One turning vector, and how many ticks it has turned:
The counts run from 0 to 226.
[ 47.7 -25.9 -26.2 -29.7 -20.2  12.2  18.7 -36.3 -12.3  27.7  -5.4  11.6
  10.6 -20.6 -10.1  -1.5  -3.6  20.2 -10.8  30.7 -30.0  43.6 -28.2   3.9
  31.9  11.3   8.4 -10.0 -43.3   3.7   6.0 -24.7  46.7  22.0  -4.7  23.5] | 67
[ 42.0 -41.7   6.0 -12.7  -3.0  21.2  14.1 -14.2   6.2  30.4  12.8  31.4
  19.1 -14.6 -12.0 -25.7  -6.1  33.6  -5.4  37.6 -38.7  34.7 -29.2  15.6
  22.4   3.1  27.6  14.1 -30.0   9.5  16.7 -21.5  33.6  20.0  -2.3  33.3] | 6
[ 48.6 -48.5 -18.1 -32.5   6.8  22.6   8.3 -26.1  38.6  34.9  16.6   8.3
  30.1  13.4 -19.4 -22.5   3.9  11.5  -2.4  50.8 -12.3  40.0  -4.5   8.7
  12.2 -12.6   9.6   2.4  -3.0   4.2  30.8   6.5  46.3   6.0   6.4  12.9] | 4
[ 34.8 -48.5 -39.7  -8.3 -26.3  25.2  22.3 -18.4 -30.8 -21.4  11.7   9.4
   7.0   9.5  16.2 -24.3  25.2  23.8  -0.2  -0.5 -55.7  19.8 -25.7 -10.1
 -23.6  21.5  23.9  -9.4 -23.1   6.1  18.2 -10.8  17.6   2.4  -8.9  10.3] | 52
[ 41.6 -51.4 -19.6 -27.3  13.0  33.7  10.6 -12.3  43.6  18.6  16.8   5.5
  12.2  15.9 -12.4 -34.9  18.9  14.3  -3.5  42.5 -36.7  35.8  -6.7 -17.8
   6.0 -10.8  20.1   8.7  -1.5   8.7  27.7  15.2  30.8   4.9   6.6  -3.9] | 3
[ 42.7 -33.1 -25.9  -8.9 -24.4  35.8   6.4 -16.9 -14.3  13.4   8.0  -6.1
  33.6   1.7   0.5 -23.0  33.5  17.9  -2.5   7.7 -48.9  29.3 -47.6 -40.2
   8.5  -1.3  30.7   4.9 -15.4  16.0  23.6   0.4   2.9  26.1  31.3  -5.8] | 125
[ 30.7 -38.2 -24.5   6.5   3.7  36.6   6.1  -2.0   2.4  -8.3  15.7   0.2
  18.7  12.4  21.2 -28.3  28.5  39.3 -14.8  15.7 -43.4  22.6 -22.8 -23.5
   5.4 -24.9  49.1 -16.6  36.0   7.1  21.6 -18.6  22.8  -0.5 -22.8  28.5] | 176
[ 48.9 -42.0 -34.8 -33.3  -8.2   8.3  23.6 -15.9  -6.4  34.0   4.0  17.8
  15.1  19.3 -15.9 -14.8  26.8 -15.5 -42.7  30.4  -6.4  35.8  -5.2   7.7
 -25.8  18.7 -23.7 -21.2 -29.0   5.8   1.1 -17.0  30.4  -0.8 -20.2   7.1] | 212
[ 11.5 -47.8 -33.0 -14.6  15.2  15.1  -3.0 -17.3  14.6  16.4  33.8  26.8
  -4.8  38.2  11.6 -43.8  17.2  19.7 -25.5  49.0 -29.0  33.0   6.8  -4.7
   7.9 -20.2  30.8   6.0   6.8 -15.6  27.9   2.2  40.8  -8.6 -13.5  27.8] | 160
[ 43.6 -28.0 -19.0   4.8  -0.7  45.6  24.2   0.3  -4.4  18.1   4.7   6.9
  29.9 -13.6   5.4  -4.7  19.2  21.3 -33.3   0.2 -39.0  20.9 -53.9  -3.7
   2.1  -8.9  26.7 -23.6  20.5  29.8   0.5 -35.7   0.5  14.4 -17.0  46.1] | 180
[ 26.9 -12.3 -15.0   6.9 -17.9   1.0  26.9 -12.4 -24.3  30.5   6.9  32.5
  -7.1  11.6 -18.8  -8.9  -0.6  21.0 -17.1  40.7 -19.0  51.4 -15.5  -5.8
  31.1  -5.9  -8.0 -18.3 -14.9  22.0  25.9 -61.0  18.9  20.6 -31.2  39.6] | 84
[ 27.7  -7.8 -46.4 -16.3 -19.1  21.0  23.7 -14.3 -16.5  36.0   5.0  15.4
  30.9  27.2 -14.5   6.6  27.8 -16.4 -45.6  31.2 -13.2  38.7 -24.2  38.3
 -12.6  -7.6   6.8  -4.0  10.7   0.9  18.0 -31.3   0.7  24.7  10.1  41.0] | 33
[ 47.8 -51.4 -46.4 -29.0  13.5  31.8  12.6 -20.1   9.3   9.3  10.1 -13.6
   4.1   6.3  12.4 -17.9  31.5  11.5 -24.1  10.9 -31.4  29.6 -16.4 -36.7
 -12.9   4.5  10.2 -31.3 -12.4   8.0  -1.9  17.6  38.3  -9.5 -22.9  -9.7] | 59
[ 27.5 -37.3 -46.4 -30.8  -1.5  13.9  17.2 -16.3 -25.0   0.7  13.8   2.7
   5.9  55.7  -2.3 -23.1  38.9  20.8 -18.3  25.2 -18.1  33.9  26.0 -18.0
 -17.3  27.3   9.9 -26.1 -12.8  -7.2  23.9 -23.0  30.8  10.9 -14.9  -7.7] | 205
[ 26.7 -19.8 -33.3  -9.2  -2.7  11.4  26.6  -1.9  -5.7  47.2  11.8  37.1
  -6.0  18.4 -17.2  -7.7  11.1  -3.2 -46.7  38.8   2.9  48.5 -17.5  -9.7
  10.9 -18.3 -25.5 -20.2   3.5  17.4   7.7 -45.1   8.0  18.2 -29.2  34.7] | 89
[ 49.6 -12.7  12.2  18.1 -18.0  23.4  22.7   0.2  18.4  20.6  -7.0  14.0
  21.2  10.8 -12.5 -27.1  23.7  14.8 -21.4  20.0 -54.9  31.1 -28.0  -9.0
  12.5 -14.9  32.9   1.6  -0.1  19.2  35.0 -45.2  -2.7  25.7  -0.5  33.9] | 18
[ 48.6 -37.6 -37.3 -28.5 -25.6  -0.5  14.6 -29.9 -24.8  29.2  10.4  34.2
   5.7  -0.8  -7.5 -26.7   6.6  12.4 -20.2  39.0 -19.6  38.6  -5.8  23.7
   3.8  -0.1  -9.5   2.5 -40.9   0.4   0.5 -15.3  51.9   0.3 -14.0  10.4] | 218
[ 37.0 -10.3 -26.9 -28.0  -0.2  30.2  28.8 -12.0 -14.3  33.3  -2.0   1.4
  29.0   5.7  -8.3  13.0  22.1  11.9 -50.3   7.0 -17.3  35.4 -27.9  11.8
  -7.0  36.3   3.1 -21.7 -19.5   0.8  10.6 -55.3  -3.3  34.0   0.1  30.4] | 196
[ 25.6 -29.6 -21.3 -16.2   9.9  29.3  -7.2 -27.3 -19.7  20.9   7.9  -8.0
  12.0  25.1   8.7 -19.8  32.8  38.3 -25.4   2.9 -34.4  23.6 -29.2 -63.6
  16.5  15.3  38.9  -7.5 -25.4   6.5  14.3 -14.0  17.3  27.1  16.4   7.6] | 131
[ 32.3 -25.4 -32.7 -38.0 -13.6   9.8  -5.2 -48.0 -25.7  36.4  10.0  -8.9
  52.0  10.8 -13.0   4.9  13.8  25.4 -12.4  22.1  -2.2  40.4 -30.5 -15.2
  22.8   6.4  12.9  -9.4 -18.7   2.1  12.1 -14.7  36.5  18.9  22.3  21.9] | 128
[ 16.1 -32.9  -7.0   0.5  10.6  25.4  11.4  -8.0   5.6  24.0  26.4  44.3
  -0.1 -13.1  18.2 -32.3  -6.9  21.0 -44.9  24.8 -34.2  27.2 -34.0  11.1
  -1.6  -9.2  21.4  -2.1 -15.1  -1.5   3.7 -28.4  14.8   1.9 -21.6  57.6] | 163
[ 41.7 -17.9 -23.2 -19.9  10.9  16.1  23.8 -20.2  44.1  27.6 -14.1 -11.9
  -7.8  23.9  -7.6 -18.1  31.1   5.9 -24.9  23.7 -24.2  49.2  -0.1 -48.0
  20.5  -3.3   5.5 -23.7  -4.3  -5.2  31.3 -22.4  19.6  16.5 -19.9   2.4] | 76
[ 40.4 -32.3 -44.8 -31.5 -10.8  15.4  -6.5 -42.8 -15.0  21.8  17.5 -19.8
  44.1  24.1 -12.2  -9.2  30.6  17.5  -4.5  25.9  -6.5  39.1 -20.3 -30.5
  18.0  -1.4  19.8  -4.7  -2.3  -2.0  22.0  -1.0  34.9  17.0  19.9  -0.2] | 127
[ 30.3 -27.5 -20.0 -31.7   4.1   8.9  15.1 -37.5  22.3  32.2  -1.9 -18.4
  21.8  45.5 -11.9 -20.1  35.4  -7.1 -20.8  26.3 -15.8  41.6   1.0 -47.7
   0.2  13.9  -1.9 -14.3 -15.8  -0.1  47.3 -12.3  16.7  13.9  21.7  13.1] | 138
[ 32.8 -20.3 -14.2 -30.4  -4.3  -4.8  17.1 -40.8   5.3  42.2  -1.7  -6.1
  35.0  38.2 -22.2  -5.7  14.4  -6.7 -26.0  32.9  -9.2  44.7  -7.2 -20.7
   2.5  21.7 -14.5  -7.0 -29.5   2.1  39.8 -29.8  24.9  11.8  14.8  31.7] | 139
[ 34.7 -38.5 -19.2 -11.3 -10.0  15.7  26.0  -5.7 -38.0  17.5   8.2  31.2
  -1.1  15.7   1.3 -20.0  24.8  20.0 -40.5   6.3 -30.5  18.2 -19.2  -6.8
 -28.5  35.9  -1.0 -21.8 -39.7  16.1  -5.2 -48.4   9.0  13.3 -21.5  22.3] | 208
[ 23.3 -14.4 -40.4   5.7 -20.3  33.3  27.7   1.6 -30.2   5.9  12.9  19.0
   3.8  25.6   1.2 -17.1  31.5   2.4 -30.4  17.2 -56.9  22.6 -26.1  15.1
 -12.7   2.1  36.4  15.2  -7.2  -0.7  28.0 -26.8 -13.2  24.8  19.3  28.9] | 35
[ 24.0 -40.2 -37.1 -15.7   5.4   7.2  14.7 -18.8  20.4  29.4  22.1  25.4
  -0.4  43.3 -14.4 -32.5  19.6 -11.0 -13.8  63.3 -20.3  40.3   6.0   2.2
 -10.0 -14.9  -2.5  12.3  -0.4   9.1  33.0   4.1  29.0  -9.2   8.8  29.2] | 155
[ 39.9 -55.6  -2.3 -25.1  12.2  29.0  23.0 -11.5  17.6  42.1  15.4  28.4
  22.5 -18.0 -12.8 -14.7  -8.5  11.5 -28.3  34.3 -19.5  33.3 -39.1   5.1
  -3.6   7.8  -9.1  -6.2 -26.5  30.5   0.1 -10.4  26.6   5.3  -5.6  31.2] | 0
[ 31.2 -50.9 -48.3 -28.6 -12.4  22.4  -2.5 -30.7 -16.5   9.7  31.9  -0.1
  47.9  12.2  12.2 -19.0  24.4  29.1 -14.9  11.7  16.3  39.6 -23.4 -25.2
  -2.4 -14.7   8.6 -30.2  24.7  -4.5   3.6 -12.5  31.4   0.5 -15.4  10.0] | 116
[ 34.2 -11.6  -6.1  17.8 -14.3  10.8  12.6  -7.4 -29.1  20.5  -1.4  21.7
  21.0  23.6 -12.6 -16.5  18.9  25.0 -20.4  22.0 -37.6  23.5 -28.5   3.2
  17.2 -13.6  35.1  -2.1   4.9  27.1  19.6 -58.9  11.1  25.0  -9.9  48.8] | 23
[ 29.1 -43.5 -22.7   2.3 -42.0  28.5  10.8  -8.9 -35.4 -10.0  29.4  25.8
  39.2 -15.0  14.6 -30.4  16.0  34.3  -1.5  -3.0 -22.7  29.3 -47.3  -9.6
  -3.8   2.1  25.6  -3.5   1.4   4.4  14.5 -34.5   4.8  11.5  -1.4  23.3] | 113
[ 45.1 -11.0   0.3   0.5 -24.1  12.0  39.1 -11.9   8.1  24.9 -11.2  20.4
  -0.5  -5.8 -19.0 -15.1   7.2   5.2 -14.3  26.3 -47.9  45.2 -21.8 -18.9
  28.0   2.1  -2.5 -12.6 -30.1  14.8  38.2 -52.5   8.6  29.2  -9.9  31.1] | 79
[ 17.1 -19.9 -22.0  18.1   4.0  24.8  20.0  10.8  -6.6  15.2  10.4  30.6
 -32.3  34.3  -3.7 -35.7  27.2  27.5 -21.4  25.5 -38.5  36.2  -6.1 -50.9
  20.1 -15.1  14.1 -18.3  -1.5  18.3  25.3 -41.5   3.3  17.9 -26.5  13.3] | 86
[ 12.7 -39.3 -10.1   4.1  20.6  21.6  10.9  -6.4   2.7  25.6  22.4  17.1
 -17.0  54.5   7.3 -38.1  29.3  12.8 -33.4  24.3 -40.6  21.1  -1.2 -57.2
 -12.7   9.3   8.6 -11.9 -18.8  25.4  17.3 -17.6  13.2   1.0  -6.4  23.9] | 148
[ 56.4 -41.5 -21.2 -23.8 -17.3  15.3  35.9 -11.0 -18.1  35.3   4.8  33.1
   6.6   3.1 -14.2 -18.7  18.1  -8.4 -40.0  25.1 -31.0  29.6 -26.0  11.5
 -25.6  19.8 -19.6  -9.5 -44.8  18.0  -5.3 -25.3  19.1   5.5 -11.5   6.6] | 213
[ 36.6 -41.1 -11.0   6.3 -11.1  38.1  19.9  -1.2  34.3 -15.8  12.6  17.3
  13.4   0.5  15.6 -42.9  16.6  16.8 -12.6  14.5 -58.9  30.1 -25.5   4.0
  -7.8 -25.3  39.0   5.4  18.3  -5.2  39.9 -16.4   9.7   3.1  -5.9  28.8] | 170
